Small tables with named rows and columns. After each table, cells are looked up by row and column.

gopumiz =
         getukof  kevopi  nuz  tamubod
vesilon      165     135  163      100
vas          176     246  170      131
davu          61     114  150       96
pogogu       140     227   42      229
miz          191     170   46      208
tareki       152     114   35      193
savidi       149     166  140      147
bod           71      87  199       56

getukof of savidi = 149
nuz of davu = 150
kevopi of savidi = 166
getukof of miz = 191
getukof of tareki = 152
nuz of bod = 199
nuz of tareki = 35
kevopi of vas = 246
tamubod of tareki = 193
tamubod of vas = 131
kevopi of davu = 114
getukof of pogogu = 140
nuz of vesilon = 163
kevopi of pogogu = 227
tamubod of savidi = 147
tamubod of pogogu = 229
tamubod of bod = 56
nuz of savidi = 140
kevopi of vesilon = 135
getukof of vas = 176
Which row has the largest nuz? bod

Table zep
	lur	pubom	kul	gedu	rabo	vapanip	vudises	budag	nidi	tebef
fifu	0.55	0.30	0.52	0.56	0.19	0.51	0.46	0.05	0.41	0.47
lik	0.53	0.54	0.51	0.57	0.57	0.49	0.49	0.60	0.51	0.48
mibe	0.57	0.43	0.51	0.65	0.46	0.50	0.46	0.46	0.46	0.47
zur	0.63	0.35	0.44	0.59	0.34	0.52	0.47	0.43	0.52	0.46
tegur	0.46	0.39	0.31	0.41	0.32	0.53	0.54	0.78	0.54	0.39
fefa	0.41	0.64	0.57	0.37	0.66	0.46	0.49	0.37	0.48	0.56
puzagun	0.55	0.45	0.53	0.56	0.49	0.51	0.47	0.28	0.47	0.50
sezibun	0.51	0.51	0.48	0.54	0.49	0.46	0.48	0.62	0.47	0.47
tanokag	0.49	0.35	0.37	0.54	0.35	0.52	0.48	0.52	0.49	0.43
vimuk	0.46	0.52	0.44	0.45	0.55	0.50	0.53	0.73	0.55	0.46
kebedu	0.54	0.48	0.47	0.54	0.47	0.47	0.46	0.48	0.46	0.48

kul of fifu is 0.52
gedu of mibe is 0.65
tebef of tanokag is 0.43
budag of fefa is 0.37
pubom of kebedu is 0.48
rabo of puzagun is 0.49
kul of mibe is 0.51
pubom of tegur is 0.39
rabo of fefa is 0.66
lur of puzagun is 0.55
rabo of vimuk is 0.55
tebef of sezibun is 0.47
budag of vimuk is 0.73
pubom of lik is 0.54

Table fupipot
columns: mem, tapere, baz, kad, folu, fugofe, mis, zabogid
nup: [71, 100, 109, 142, 146, 99, 25, 81]
sok: [172, 68, 61, 153, 136, 137, 137, 113]
deda: [79, 122, 97, 115, 117, 90, 97, 85]
rafelem: [101, 86, 85, 156, 164, 53, 77, 129]
timu: [131, 141, 190, 3, 76, 180, 23, 84]
sazoriv: [69, 70, 119, 162, 112, 114, 55, 61]
gebag: [85, 134, 192, 48, 80, 113, 116, 84]

What is the folu of sok in fupipot?
136
What is the mem of nup in fupipot?
71
What is the mis of sazoriv in fupipot?
55
What is the mis of sok in fupipot?
137
What is the baz of sok in fupipot?
61
What is the mem of deda in fupipot?
79
What is the tapere of gebag in fupipot?
134

nak =
|  | nov | dos | gutakom | bez | vil | zalu | mileto | tiku |
|---|---|---|---|---|---|---|---|---|
| gebo | 44 | 38 | 88 | 67 | 102 | 119 | 82 | 90 |
| nep | 55 | 31 | 191 | 102 | 52 | 115 | 40 | 103 |
| selo | 67 | 92 | 51 | 128 | 117 | 71 | 117 | 63 |
| furet | 31 | 158 | 104 | 107 | 108 | 115 | 192 | 123 |
| kisunul | 24 | 48 | 107 | 27 | 54 | 93 | 58 | 92 |
| dekor | 96 | 78 | 49 | 138 | 124 | 142 | 48 | 6 |
| veturo | 68 | 131 | 94 | 153 | 87 | 73 | 88 | 175 |
| meroz | 173 | 108 | 73 | 61 | 49 | 35 | 99 | 105 |
| bolotil | 173 | 67 | 134 | 100 | 57 | 94 | 88 | 167 |
| fam | 89 | 136 | 108 | 128 | 81 | 105 | 151 | 93 |
| zapeto | 94 | 60 | 90 | 118 | 147 | 63 | 104 | 35 |
| luvezud | 57 | 36 | 190 | 72 | 55 | 122 | 44 | 101 |
| ter | 64 | 36 | 105 | 29 | 49 | 99 | 72 | 81 |

What is the tiku of fam in nak?
93
What is the bez of fam in nak?
128
What is the gutakom of meroz in nak?
73
What is the bez of luvezud in nak?
72
What is the dos of veturo in nak?
131
What is the zalu of gebo in nak?
119
What is the tiku of luvezud in nak?
101
What is the vil of gebo in nak?
102
What is the zalu of veturo in nak?
73
What is the mileto of kisunul in nak?
58
What is the dos of dekor in nak?
78
What is the bez of kisunul in nak?
27
What is the nov of fam in nak?
89
What is the tiku of selo in nak?
63

